Rotation paths and how fast each direction turns (degrees a step):
Each turn is a multiple of 5 degrees from 10 to 175, or 0.
Rotation 1:
[ 39   7 -33  10 -12 -23  32 -18  -1   1  17  13   1  20  13  39 -33  -1
   1   1   9  45  52  15  58   1  22  -3  73 -18  23]
[ 40 -11 -14 -35 -30 -29  41  19  10 -26  26  32   6  -3   4  26 -30 -14
   1  17  22  47  50   6  70  20  -1 -21  15   4  -1]
[ 38   4 -31  -2 -10 -31  65 -15  28  -9   4   6  18  -8 -16  40 -22  31
  21  17  11  29  22  25  58   9  17 -43  36  26   4]
[ 81   5  10 -35 -28 -34  21 -29 -13 -12   9  29  -1   5   7  42 -12  16
  -5   1   7  30   4  38  62  21  17 -12  41  -1   2]
[ 41  11 -18   8 -30 -22  32  14  14 -11  23  22 -10  26  26  57 -15  28
  10  34  26  34  32  -1  48  16  19 -17  54 -17  20]
[ 62   5 -32  -6 -27 -56  37  14   7 -15  23  40  -1  13 -26  23 -27  -3
  11  22  26  48   6  21  47  27   0 -29   6  -8  -2]
[ 70  -9 -29 -17 -20 -42  45 -16   3  -3  -7  -3  -6 -16 -11  45   2  42
  37  -1   6  31  22  11  35  27   3 -46  30  -1  36]
[ 76  16   5 -35 -33 -37   5  -9   9 -22  -8  31 -13  15  14  62  -7  30
   9  39   7  36  -8  15  39  10   0 -19  22   0 -17]
[ 59  25 -44  32 -11 -45  22   0  19   6   3  22 -24  32   8  63 -25   6
  27  17   9  38   2  -4  21  17  16 -16  44 -23  22]
[ 61 -15 -36 -21 -40 -62   5  13  -8 -13  -7  31 -14   4 -15  26 -17  -5
  25   9  -1  59  33  -7  35  21 -19 -17   7 -19  10]
[ 46  -4 -34 -14 -11 -44  36  -4  39 -17 -27   6 -15 -15   2  70  -1  23
  46  22  -4  30  13 -15  27  18  -8 -42  17  18   3]
[ 71  13 -24 -15 -19 -59  -8 -37  12  -5 -34  28 -18  18  -5  62 -19   1
  15   7 -18  45 -10  27  31  -1   3  -7  32   2 -21]
[ 43   1 -31  -2 -16 -37   7  -3  17  -1 -14  18 -37  11  33  69 -12 -17
  23  -1  -6  46  36 -18  29  21   6   1  54 -23  22]
[ 22  -5 -44 -14 -33 -60   4  15  29 -26 -19  38  -4   3  -9  45 -32 -18
  19  22  -8  64  37  -7  40   7 -18  -6  11  13 -24]
[ 37  -9 -41 -12   5 -51  38 -28  37  -3 -29   4 -11 -32 -13  64 -12 -11
  30 -23 -12  42  17   9  38  18   5 -24  29  29  13]
[ 51   3  -5 -36 -30 -40 -15 -31  10 -15 -35  18 -13  -8  13  56 -14   9
  -7  -6 -15  49  37  14  47  -7   5   6  53  18 -17]
[ 20  16 -24   6  -9 -30  15   0  42  -7  -1  31 -22   5  26  74 -32 -27
   3   2  14  41  29 -14  43  19  27   3  54  21   2]
[ 33 -11 -38   1 -26 -57  10   2  15  -4  -4  28   4 -13 -35  16 -36 -14
   0 -13   6  71  44  11  48   5  10  -2  37  21  -1]
[ 41  -9  -6 -36 -18 -32  36  -8  23  -9 -11  10 -15 -50  -4  50  -8   4
  12 -11  14  34  42  -1  48  28  16 -27  41  48  17]
[ 44  23   8  -7 -30 -41   3 -24  28  -5 -11  30   0  -2  -8  46 -25  23
 -14  24  17  40  10  28  51 -10  25  -8  58  48 -23]
[ 51  20 -11   9 -11 -36  19  -3   5  15  21  29 -30  -5  -1  42 -24 -22
  -7 -11  34  44  22   1  40  30  36  -7  62  10  32]
[ 39 -11 -13 -11 -46 -50   8  18   4  -6  10  29  -4 -10 -25  13 -23  17
   2  26  29  57  58 -11  46   1   6 -27  45  22  11]
[ 52  12  -4 -18  -8 -41  43  -6  25   2   3  21 -16 -37 -31  47 -18   7
  15  20  37  34  -4   4  40  20  14 -46  21  47  11]
[ 72  16   3  -9 -26 -47   3 -36 -11  20  -9  18 -21  -1 -20  33 -14  35
  -2  19  13  38   8  25  31 -15  19 -24  70  14  11]
[ 54  20   8 -17 -26 -34  16  13  -1   6  18  38 -47   4  17  54 -19 -12
   4  33  38  38  17 -25  27  22   5 -19  46   4  23]
[ 37   8 -36  10 -28 -62  23   6  12  10   2  29  -8   8 -37  20 -36   6
  22  46  24  60  19 -10  29 -10 -10 -41  33  10   9]
[ 73  -3  -5 -40  -6 -47  35 -24  -7  16 -11  11 -34 -33 -25  40 -10 -10
  31  11  16  36   4  -3  25  12 -14 -46  19  14  27]
[ 46  18   4 -24 -26 -36   3 -31   6   0 -22  13 -27   7  10  57 -18  30
  20  51   1  36  10  -5  21 -30 -15 -29  59   6  -1]
[ 47  27 -20 -11   0 -48  19 -10   3  11   5  43 -35  20   6  59 -42 -47
  20  23  15  47  -8 -10  27   5  -7 -13  34  -5  10]
[ 31 -14 -43 -11 -19 -54  24 -15  -8  12 -13  15 -17   0 -19  22 -34  -7
  38  20  -5  61  54 -17  26 -15 -24 -27  44  -7  25]
Directions:
[-14   6   4  -1  -1   4   3  12  19 -10   1   7   2   4   8  11  -3   5
   1  24   6  -4  -5  -9   1  -3  -2  -4  -7  12 -16] | 125
[ 10   0  10 -17  -8  -7 -13   1 -10  -7   1  14   1   2  -6  -9  -5 -12
 -10   2   0   6  -7  10   6   1  -6   6 -16   0 -17] | 175
[ -8   4  13  -6   5   1  -1  -7  -8  16   1   3 -10 -10  -9  -7 -10 -12
  -2  10  11   3   1  -9  -5 -17  -4  -6  12  14   7] | 10
